Each named turn below is shown by a few rows before and after it. Which turns, in which order, take the first row of each later pair to the second? The first pair is answered.
rikod (before -> after):
[-25.8 -20.9 -18.4  12.6  32.7 -19.9 -36.8  -6.1 -16.3 -15.8]  ->  [-20.4 -12.2 -12.7   5.0  40.0  -7.7 -46.2   0.1 -10.3 -14.0]
[  2.6   5.1 -25.7   5.1  -2.5   5.3  -8.0  16.3  -2.7   6.5]  ->  [-12.7  -0.3 -14.7   5.4 -13.4 -13.6  -1.7  14.9  -2.9 -10.7]
[-4.9 14.6  6.7 -2.1 -7.3 -6.0 -0.9  7.4 14.0 -8.5]  ->  [  9.3  14.5 -11.4   4.2  -0.2   6.0   1.4   3.9   9.1  11.3]
Geti (before -> after):
[  3.1   1.7 -17.4  -5.2 -11.8  -1.1  -7.4   8.2   3.7   3.9]  ->  [ -1.8  -6.4 -12.8  -2.5 -16.8 -10.4  -1.4   3.1   1.9  -0.2]
[-21.2   8.3  24.4  12.5  30.3 -32.1  45.8 -11.6 -12.4  -4.3]  ->  [ 12.9  30.8   5.4 -15.7  41.6  40.0   9.6  11.7  -1.5  23.9]
[ -5.9 -22.2  -0.5  23.1   5.3 -19.8  -2.7   5.1  -6.5  -1.6]  ->  [  8.6  -6.8  -9.8  13.1  14.4   9.7 -20.1  18.5  -1.2  11.0]
[ -7.4  -9.1  45.6 -24.3 -23.5   0.6  -5.4   3.2  12.7 -19.0]  ->  [-11.0  22.1  37.4  -9.2   6.1 -23.2 -11.5  19.4  17.5 -21.3]
Mimun (before -> after):
[-12.0 -14.6 -15.4  16.0   9.1  -3.8  36.2  -9.6   5.1  13.6]  ->  [ -7.3 -13.2   8.0   4.5   9.5  13.1  36.7 -16.9  15.0  13.6]
[ 4.0 36.0 22.8 16.2 36.9 -5.4 15.8 -9.8 15.6  9.2]  ->  [  4.6  12.5  36.2   0.0  47.2   2.6 -11.7 -13.7   9.5   2.2]
[ -2.6 -35.1  -1.5  -3.5 -14.4   2.8  -9.2 -11.9 -19.4  -3.9]  ->  [ -4.4 -20.8 -21.0  11.9 -21.5 -10.4   8.2  -6.3 -19.5   0.9]
[  6.8 -12.3  21.0  -1.1  27.6  13.1  -6.2 -14.2   2.0  12.5]  ->  [  1.8 -21.3  -2.5   7.4  30.3  -4.2 -14.7  -6.2 -11.8  10.5]
dineg (before -> after):
[-22.7  -3.2 -39.5  -0.8 -24.4  -1.5   5.9  22.8 -13.3   6.0]  ->  [-10.3 -37.0 -11.9 -20.2 -10.6  24.2 -13.5  -1.2 -18.0  12.8]
[  1.5 -14.4  -3.4   1.0  13.4  25.2 -11.9  -0.3  -3.4   5.8]  ->  [ 2.9  8.4 -0.8  9.6 10.0 24.5 11.0 -1.6  9.4 11.1]
[-17.7  20.7   2.2 -14.6 -23.8   4.1 -11.4  34.7  15.6 -14.7]  ->  [-12.8  -4.4  12.5 -27.0 -16.9  15.1 -30.2  24.6   8.1 -14.5]
[  0.7   2.2   4.5   3.9  22.4 -28.6 -31.2   3.2   1.5  -4.1]  ->  [ 10.3   2.0  24.0  -0.3  27.7 -12.9 -23.1 -12.8   8.7   4.8]
Now pairs of rows:
Each pair is two turns apart.
[16.8 14.2  5.3 12.9 -1.6 -1.3 23.2 15.5  3.9  5.9]  ->  [  6.3   1.9  -3.2   2.2  -1.4  -8.9  -9.3  32.7  -6.4 -12.1]  dineg, rikod
[ 23.7  -3.8  -8.4   8.4  32.7   5.9  -2.0 -29.2 -10.1  18.0]  ->  [ 21.4 -16.1  -9.8   8.5  17.9   6.1   6.8 -36.2 -14.0  18.3]  Mimun, Geti
[ 13.7  11.6 -21.0 -22.2  44.0  15.6 -12.3  -6.3   6.2  26.8]  ->  [  9.0  16.9 -42.3 -16.0  33.9   6.9  -9.9   6.3   2.2  24.6]  rikod, Geti
[ -5.4 -23.0  20.2 -24.7 -24.3  10.5   5.5  -3.6  -0.1  -5.9]  ->  [  0.1 -30.7   1.3 -12.2 -26.3   6.5  16.8 -11.0  -8.9   6.4]  rikod, rikod
[-10.5  -8.1   9.9   4.8   0.0 -12.3 -14.9  -1.5  -8.7 -12.4]  ->  [  3.6  12.3  -8.9   1.9  -1.1  14.1 -16.7  11.4  -3.6   3.1]  Mimun, Geti
[  0.4   3.7  -1.4  -2.6  -4.2   2.8 -13.1   5.6  -1.5  -8.5]  ->  [ 1.8 -6.3 -9.6  5.6 -8.0 -2.0 -3.3 -2.7 -8.6 -2.5]  rikod, Geti
[  1.3   6.6 -14.1  -6.7  42.4 -14.7 -38.1  32.4  -7.7  -7.5]  ->  [ 16.3 -23.2 -15.9 -27.4 -32.2  43.4   0.9   7.4  -5.6  12.0]  Mimun, Geti
[-12.7  -9.6   8.1   0.2 -30.5  -7.4  19.8   2.8   0.1  -3.6]  ->  [  6.4  -7.7 -13.1   5.9 -18.9  10.9  19.6   0.1  -5.1  22.7]  rikod, rikod
[ 11.8 -19.4  30.6 -12.7 -14.6  12.3  22.3   4.7  13.1   1.8]  ->  [  7.3  19.3   1.4   0.2 -11.1  -1.2  23.2  34.9  19.2   0.8]  dineg, Geti
[-23.4  -4.5  16.9 -11.9  -8.9  33.8 -15.3  -8.4   2.4   1.9]  ->  [-22.7  22.6   8.9  -2.5  15.7  22.2 -24.3   7.3   7.2   3.1]  Geti, Geti
[ -6.5  34.9   4.0   1.0  28.6  19.5 -28.5  -7.7   7.8  -6.0]  ->  [-32.0  20.2  15.3   9.2   7.3 -19.0 -11.9 -13.8   3.3 -31.8]  rikod, rikod
[-29.5 -10.6  -6.8 -19.5 -60.7   6.2   8.1  22.3  -0.4 -26.7]  ->  [ -8.8 -17.9 -44.4  -1.2 -54.5  14.9  21.5  11.1 -15.3   7.5]  rikod, rikod
[ 28.5 -31.6  -3.4  -0.4 -20.4  -1.6  17.1 -29.3  -6.8  26.4]  ->  [ 25.6  22.7 -25.6  19.7  -1.0 -21.9  23.7   0.8   5.9  28.2]  dineg, Geti
[ -0.9   9.4  22.6  13.4 -16.7 -19.6   9.6  -7.9  25.5 -11.7]  ->  [ -3.1   6.6  25.9   8.5 -14.2 -20.8  -0.7  -3.6  24.7 -17.5]  Mimun, dineg
[ -9.2   5.9  31.1   4.3  28.1 -30.0  -9.5 -42.7  -8.3  -5.3]  ->  [ 18.7  34.0  10.0 -17.1  19.7  32.6 -25.2 -19.9   4.1  20.0]  dineg, Geti
[ 18.1 -28.1  11.1 -18.3 -14.3  38.6 -10.5 -31.8  -3.0  21.1]  ->  [ 22.3  26.4  -7.1  -2.9  36.6  23.4 -30.7   1.2   7.5  26.2]  Geti, Geti
[-3.8  3.7 16.1 21.9 22.1 -1.3 11.7 -0.5 11.4 -0.9]  ->  [-7.8  7.0 10.4 22.4 21.1 -7.9  6.8  7.3 10.6 -6.5]  Mimun, dineg
[ -3.0  -0.1 -42.7  17.1 -40.0 -12.9   6.1  10.9 -13.5   3.9]  ->  [ 23.1 -14.1   8.6   0.0 -24.6  30.2  16.7 -31.1   0.4  26.7]  dineg, dineg
[10.6  6.3 31.9 -3.2  0.8 27.6 -5.8 -2.6 20.8 20.6]  ->  [ -1.1   7.6   8.7   0.8 -39.5  20.6  11.4   9.3  17.8  13.5]  dineg, Geti
[ -2.0   4.4  -0.8   2.6  15.9   0.2 -15.3   4.5 -11.2   1.2]  ->  [  1.8  -5.0  -8.0  -0.9   5.4  11.3 -12.0   1.1 -14.4   7.0]  rikod, Geti
[-32.4 -13.3  16.6  -7.7 -22.6 -28.9   2.3   8.5 -14.4 -37.4]  ->  [-16.9   4.4  47.1  -7.4 -18.3  -6.2  32.6 -14.8   5.5 -19.6]  dineg, dineg
[ 22.3   1.5  -1.1  15.3  12.0  15.0  26.4 -36.2   0.5  44.7]  ->  [  5.9 -12.4  17.5  21.8  30.5 -20.6  17.2 -42.8  -5.4  24.5]  Mimun, Geti
[  2.7  28.6 -19.0   1.5  26.4   4.7   7.0  -5.6  14.6  -1.4]  ->  [  3.0 -22.7 -12.5 -18.0  -1.7  23.3  -2.1 -24.4  -1.5  -5.2]  Geti, Mimun
[  7.0  -2.3  15.6   2.9  -4.9  11.6  17.3 -19.6   8.3   9.0]  ->  [ -0.6  12.2  18.4  -0.8 -13.3   8.4  16.4  -6.4  16.1  -2.3]  dineg, Mimun
[-8.8 -1.1  6.8 -6.8 12.7 -4.4 -2.3  9.9  1.7  2.7]  ->  [-5.6  0.5 -3.8 -1.6 14.7 -4.8  0.2 10.2 -0.6  8.4]  Mimun, rikod
[-11.0  -4.0  -3.0   3.2 -38.5  17.9  33.1   1.3   9.5   2.6]  ->  [-16.2  -9.2  -5.3  -3.0 -43.3  17.6  21.8   8.8   7.1  -6.4]  dineg, Mimun
[  0.8  27.1  15.8  28.6  18.1 -17.4  16.7 -14.6  -9.1  -8.3]  ->  [ -8.6  28.9  10.1  24.1  13.9 -25.5   5.0   0.3 -11.0 -21.6]  Mimun, dineg
[ 14.4  14.8  -3.9  13.2  22.1  20.9 -15.7 -11.9   2.6   2.7]  ->  [ 12.4  21.3 -10.7  18.5  21.9  14.0 -11.4  -8.5   2.5   3.2]  Mimun, dineg
[ -7.7   7.4 -28.7  13.1 -21.7 -12.6  -3.3  20.6  -5.8   3.2]  ->  [-10.7  -3.2 -20.4  -0.8 -27.3  -3.5 -17.4  23.9  -5.5  -5.4]  Mimun, dineg
[ -5.9  13.6  20.8  16.1  16.2 -17.9  17.1 -12.9   9.3  -4.0]  ->  [ 10.6  -4.3   6.2  -8.5  24.1  20.8 -27.3  -0.7   0.0   5.1]  Geti, Mimun
[ -0.5  21.8   5.6 -20.6 -26.7  19.5   0.2   1.3  15.0  -1.0]  ->  [-16.8  12.8  -4.5 -11.0 -34.7 -11.0   1.3   5.9   4.4 -16.8]  dineg, Geti
[-7.6 46.9  9.2 -1.9 -5.4  5.1 12.0 18.4 18.7 -4.1]  ->  [ -8.0  -0.3 -40.9   4.2  -3.0  -8.3 -20.3  22.8 -20.8   0.8]  rikod, dineg
[ -9.5 -35.9  14.0   7.7  13.4 -13.5 -15.6 -29.7 -11.7   8.5]  ->  [  7.9   5.6 -26.9  13.5  25.9   6.7 -24.0   0.7  -5.9  30.6]  Mimun, Geti
[-22.8  17.7   8.9   0.0  29.5 -20.6 -23.1  12.4   6.6   1.2]  ->  [-10.4 -17.9  25.3 -23.4   8.6  18.2 -26.7 -10.1   3.3  10.1]  dineg, Geti
[ -9.9  -5.9  10.4  -4.9  16.2 -14.8 -11.4  -4.6   4.0 -11.1]  ->  [ -9.9  11.9  10.5   2.0  12.8 -17.6   4.2  -3.0  11.6  -7.9]  dineg, dineg
[ 34.8  21.3  16.0 -15.4   4.4  32.6 -10.1  15.0  19.0  12.2]  ->  [ 32.6  -1.1  36.7 -18.4  -3.0  31.2   0.0  -7.6  17.1   8.9]  Geti, rikod
[ -7.5  30.3 -53.3  20.8  -6.7 -19.4  -6.8  33.6 -15.0   2.3]  ->  [  8.4   6.3 -32.4  -7.9 -53.4  38.9  10.2  10.2  -7.3  14.4]  Geti, Mimun
[  8.7  -4.4 -19.7   5.2   1.0  -2.6  -5.5   0.6  -6.0 -12.5]  ->  [  5.7  -3.0  -9.1  -4.5  -2.4   3.0 -12.1   5.4  -1.4 -20.5]  rikod, Geti
[ 0.0 14.2  2.2 -2.6  6.1 14.1 -9.5 18.1  3.0  5.2]  ->  [ -1.8  10.1  -6.6   0.0   7.4   8.4 -13.4  20.5  -2.8   3.5]  Mimun, Mimun
[  1.2 -14.7  -9.5  15.5   9.7  -9.8 -19.5  10.4   1.4   6.2]  ->  [  4.2 -10.3 -20.9  19.9  -7.6  -3.6  -2.3   9.0   2.3  13.5]  Geti, Mimun
[ -0.1  -2.2  67.2   1.6  13.6   5.5  10.7 -36.7  27.1  15.4]  ->  [ 14.3   7.9  22.5  32.9  34.8  -7.4  23.0 -36.9  14.7  45.1]  Geti, rikod
[ -2.1  33.6 -13.4 -13.6 -27.7  20.0  41.8  37.3  25.3  -4.4]  ->  [  7.6 -38.4   8.0 -46.7  -9.1  46.6 -14.0  15.6   1.9  -6.5]  dineg, dineg
[ -3.8 -22.9  -0.3 -12.3  25.8  25.8 -39.9   1.8 -13.6  -2.7]  ->  [  6.6 -21.2  11.0  11.7  15.7  22.7  20.2 -37.1  -7.6  21.8]  rikod, dineg
[-14.2 -25.3  12.5 -23.6 -23.9   1.1 -23.7   8.7  -0.6 -24.6]  ->  [-12.4  24.7  14.7  -4.2 -31.8  -3.3  22.7  10.4  22.9 -14.2]  dineg, dineg
[ 20.8  -3.9  30.9 -17.1  22.1  37.6 -11.3  -9.6  15.8  21.2]  ->  [  0.8 -16.6 -15.2  28.5  -9.2 -22.8  40.7 -19.1  -7.5  22.8]  rikod, dineg
[-15.1  -8.3  20.3  -5.6  -9.5 -11.1   4.4   0.0  -1.7 -22.5]  ->  [-15.0 -15.1  14.9  -3.9  -5.4 -14.7  -1.6  -0.9  -6.9 -21.8]  dineg, Mimun
[  3.6   7.6  -6.7 -10.1 -16.4  35.7   8.2   6.3   6.7   4.5]  ->  [-21.0 -22.2  -1.7   2.8 -15.7 -13.6   7.3  -2.3 -10.3 -19.3]  Geti, dineg
[-17.6   6.9   5.6 -19.3   8.1  -5.6  -7.8   2.7  15.0 -14.7]  ->  [  2.9  -4.8 -25.6  -9.0   6.0  13.2   3.3  -8.9   2.6  16.9]  Geti, rikod
[ 12.8 -12.1  -5.7 -19.1  -3.6  36.0 -26.6  -1.2   6.2  12.7]  ->  [-17.3 -16.9   5.3  15.4 -15.3 -32.1  18.6 -18.8   1.7  -9.4]  Geti, Mimun
[ 14.0 -33.2   6.2  -3.3 -11.2 -18.9   9.6  -9.1  -1.7  -5.2]  ->  [ 23.3  -7.1   0.3  -1.6  29.5 -17.1 -15.6   8.1   3.3   0.9]  Geti, dineg
[ -2.4 -19.4  19.1  -5.6 -41.8   2.4  35.1 -38.4   5.8   1.6]  ->  [-14.2   1.4 -19.2   7.5  28.5 -43.3 -36.5  12.5 -11.6 -15.3]  Geti, dineg
[ 14.1  31.0 -11.4   6.2   4.6  21.0  11.8   2.2   2.6   9.0]  ->  [ -0.1 -14.6 -21.7  -2.9 -28.5  12.5   1.9  -0.8 -18.3  -7.1]  dineg, Geti
[-11.2  13.5  11.3   8.1   1.1 -25.5  19.1 -14.0   5.7  -1.5]  ->  [  8.3  11.6   4.2 -16.7  17.1  18.1 -22.6   0.9   5.4   9.8]  Geti, Mimun
[ -3.3   0.9 -29.5   5.7 -19.0  14.8  -1.9   0.5 -11.6   2.8]  ->  [ -7.5  15.7  -5.6  10.0 -22.3   9.8  22.3 -10.0   3.0  -0.3]  Geti, Mimun
[  4.7  28.6   0.7   2.2   0.8   6.2 -23.5  -5.5   5.9   9.2]  ->  [  4.3   1.8  10.6  -4.7 -20.9  14.3 -13.4 -23.7   0.8   8.8]  Geti, rikod
[-28.4   8.4  -7.7 -12.4 -24.2  -0.1  -9.5  23.2 -30.8 -16.6]  ->  [ -9.8  28.5 -20.8  -9.6 -14.8  22.7  -4.9  26.0 -25.6   6.6]  rikod, Mimun
[  9.5  -6.0 -16.1   5.1  -7.6   9.0  -9.1  -1.9 -15.8  21.9]  ->  [  0.3  -2.2  -9.1  15.7 -14.5 -11.0  12.3  -9.6 -12.9  16.5]  Mimun, Geti
[  9.4  -2.6  -0.1  19.8  14.9  -4.2  26.3 -24.8   2.0  13.7]  ->  [ 14.4  -8.9   0.6  12.1   7.3  11.4  23.6 -26.9   2.1  18.1]  Geti, Geti
[22.5 12.0 -5.1 -6.6 12.1 46.6  2.2 -2.8  7.2 32.2]  ->  [ 4.1 36.3 -5.5 22.5 40.9 -9.5 10.1  5.6  8.0 18.3]  Geti, Geti
[-26.3 -23.1   8.6  -1.2   8.2 -35.1 -22.2   3.5  -7.0 -27.7]  ->  [-13.9 -42.1  10.6 -21.4 -14.7   3.6 -26.1  -3.9  -8.0 -18.7]  Geti, Geti
[-13.4  -7.1  22.3  -2.8  -1.5  -8.8  -1.8  -0.7   5.7 -20.1]  ->  [  7.2   2.7  -0.6  -4.1  19.0  16.3 -20.9   9.1   2.8   2.9]  Mimun, rikod
[  7.9   0.6  -6.9  13.8  33.1  -9.9  -9.9  -5.8 -10.3  13.3]  ->  [  7.5   9.7  -8.1  17.2  31.2 -11.5  -1.5  -4.3  -5.3  14.3]  dineg, dineg
[ 19.6 -21.6   8.4  -2.3   9.6  25.6  -3.1 -24.5  -8.3  24.8]  ->  [ 12.7  13.7  -4.4  16.1 -12.4  12.0  34.7 -14.7   4.9  24.9]  dineg, Geti
[ -0.8 -43.0  11.9   4.9  -6.3 -21.9  16.1 -31.9  -5.9  -0.8]  ->  [ 12.5   4.8  -8.1   9.2  50.6 -16.8 -23.4   4.1   2.4   8.6]  Geti, dineg
[-16.6 -35.1   3.2   4.6  41.8 -30.4 -15.4 -19.7 -22.1 -19.9]  ->  [ 21.4  12.0 -40.4  -6.4  29.4  41.4 -14.6   7.9  -5.2  22.9]  Mimun, Geti
[ 15.1  11.7 -11.2  12.2 -28.6   9.6  21.4  -2.8  -3.2   5.6]  ->  [ 14.5  -5.3   8.5   3.0 -29.6  14.3  18.2 -15.8  -3.2   0.8]  Mimun, rikod
[ 16.7 -17.4   3.3   1.6  -5.9  11.0  22.1 -26.7   1.8  20.3]  ->  [ 12.3   6.2  21.2   8.7  21.5  -6.1  19.0 -22.7  12.2  12.6]  Geti, Mimun
[-13.3   3.1 -10.3  31.6 -16.7 -11.8   4.7  -4.9 -13.9   6.6]  ->  [ -9.6  -2.9  -8.3  30.6 -18.2  -5.4   7.1 -11.4 -15.5  11.4]  dineg, Mimun
[ -2.4  29.3  -3.2 -15.1 -20.5  -3.7   2.0  13.1  23.8 -11.5]  ->  [ -3.7  -0.1  10.4 -29.3 -25.6   4.9 -11.6   2.6  16.0 -17.7]  Geti, Mimun
[ 0.5 40.7 15.1  2.3  3.3  8.9 15.0  7.6 20.3  8.4]  ->  [-11.1 -10.7  44.4 -12.8  -1.4   0.6  -0.9 -14.3   6.7 -11.4]  Mimun, Geti
[ 12.2   8.9 -22.8   3.2 -22.3  30.8  16.5  16.9   0.7  21.6]  ->  [-15.6 -31.4  -1.3  -7.3 -37.1   0.1   0.7  11.8 -12.6 -14.9]  rikod, dineg
[-13.2 -14.3  -2.3  -6.5 -27.1 -16.7 -10.6  14.4  10.3 -12.2]  ->  [ 14.8 -23.5  -0.5 -10.6  -9.6  20.1 -12.2  -6.2   9.6  19.5]  dineg, rikod
[-11.8  -6.2  14.3 -17.6  -8.8  -2.1 -26.5 -11.2 -21.2   0.3]  ->  [-12.6  23.3  -9.9   5.6 -22.5 -17.2   9.1  -4.8 -14.9  10.0]  Mimun, Mimun
[ -9.8 -12.0 -23.0   9.9  10.0 -17.6 -14.3  15.7  -6.3  -2.1]  ->  [ -9.3 -22.8 -21.9   3.9   4.2 -10.0 -18.6  12.8  -8.9  -2.8]  Mimun, dineg
[  5.6  33.0 -25.0  11.8  39.0   9.5   1.2  17.9   7.5  16.7]  ->  [ -0.3 -27.4  19.4 -11.6 -17.5  30.6  29.5 -28.2   4.1   7.3]  Mimun, Geti
[ 19.1 -14.1  20.4  -7.4   3.1  29.3  11.1 -30.0   1.1  24.1]  ->  [ 10.5  15.6  35.0 -12.5  -4.9  29.1  16.9 -14.8  20.1  10.8]  dineg, Mimun
[ -2.9  43.3   3.3 -10.5 -15.7  -2.8  -5.7  42.5  17.6 -16.9]  ->  [ -7.3  14.7 -24.0  -8.2 -14.3 -15.5 -26.6  47.2  -5.4 -19.7]  dineg, Mimun
[-17.0  16.4  -7.6   1.6 -67.6 -22.3  28.9  13.4  -5.8  -6.7]  ->  [ 15.5  22.6 -39.5   7.9 -47.5  11.5  24.7  11.2 -11.8  34.4]  rikod, rikod
[ 27.3   7.1 -25.7  27.4 -14.6  19.6   5.6   6.2  -7.4  24.3]  ->  [ 17.8  19.8 -26.7  25.6 -23.4  13.6   4.7  20.7  -2.5  13.8]  Mimun, dineg
[-15.1 -42.7   4.0  28.9  -7.0 -23.5  13.5 -20.9 -29.2  -0.6]  ->  [ 11.2 -41.6  -4.6   0.7 -14.4  40.4  -9.2 -12.5 -24.1  20.5]  Geti, Geti
[ -4.4   9.4 -31.0  16.6   1.6 -20.8   3.0   7.7 -12.3  -8.8]  ->  [  8.6  20.3 -29.8   7.2  14.2   3.0 -10.6  14.2  -6.0   1.5]  rikod, rikod
[  8.6   1.2 -16.2 -15.6  -4.3  26.5 -32.2  13.5   3.9   9.3]  ->  [ -6.9  20.1 -17.0   9.0  19.0 -20.7 -24.5  19.7   4.2  -2.9]  Geti, Geti
[  4.6 -10.5   1.6 -18.7  21.7   8.4 -30.5  12.0   2.1 -20.4]  ->  [ -4.2  -9.1   4.1  -7.3  26.7 -15.5 -23.7  10.0   0.2 -28.0]  Geti, Geti
[  0.2  34.5   9.5  13.2 -22.3   4.0  43.8  -1.6  15.7  13.7]  ->  [ -3.1  35.8  12.5   9.8 -25.6   3.3  42.3   1.6  18.1   7.9]  Geti, rikod
[ 10.3   4.2   9.2 -11.0   0.9  25.0   2.3  -3.0  14.9  14.3]  ->  [ -3.1   1.8  -5.4  -4.0 -27.3   8.5  18.8   2.3  11.1   4.4]  dineg, Geti
[ -0.2  13.3  51.1  -4.9  44.0   4.5   9.9 -14.8  12.7   4.2]  ->  [-13.7  35.7  43.1  -4.3  32.9  -9.1   9.7   7.9  19.9 -11.2]  dineg, Mimun
[ 12.6 -19.8  58.6 -18.2  30.9  22.1  -0.4 -20.3  12.4 -20.9]  ->  [ 30.5 -43.5  -8.9  15.0  37.9  12.5  10.1 -31.9 -22.1  18.0]  rikod, Mimun
[ -8.4  -4.5   8.5 -11.4  19.6 -12.7 -49.3  13.4   2.6 -18.3]  ->  [ -0.3 -12.0  49.6 -11.7   8.6   0.7 -10.3 -25.1  15.3  -7.7]  dineg, Geti
[  1.7 -18.1  -8.1   0.1  11.3 -31.1  -6.0   8.5 -10.1   1.4]  ->  [ 12.2  -1.0  25.1 -15.7  21.3  -3.1  -6.4   3.2  10.5   5.7]  rikod, dineg
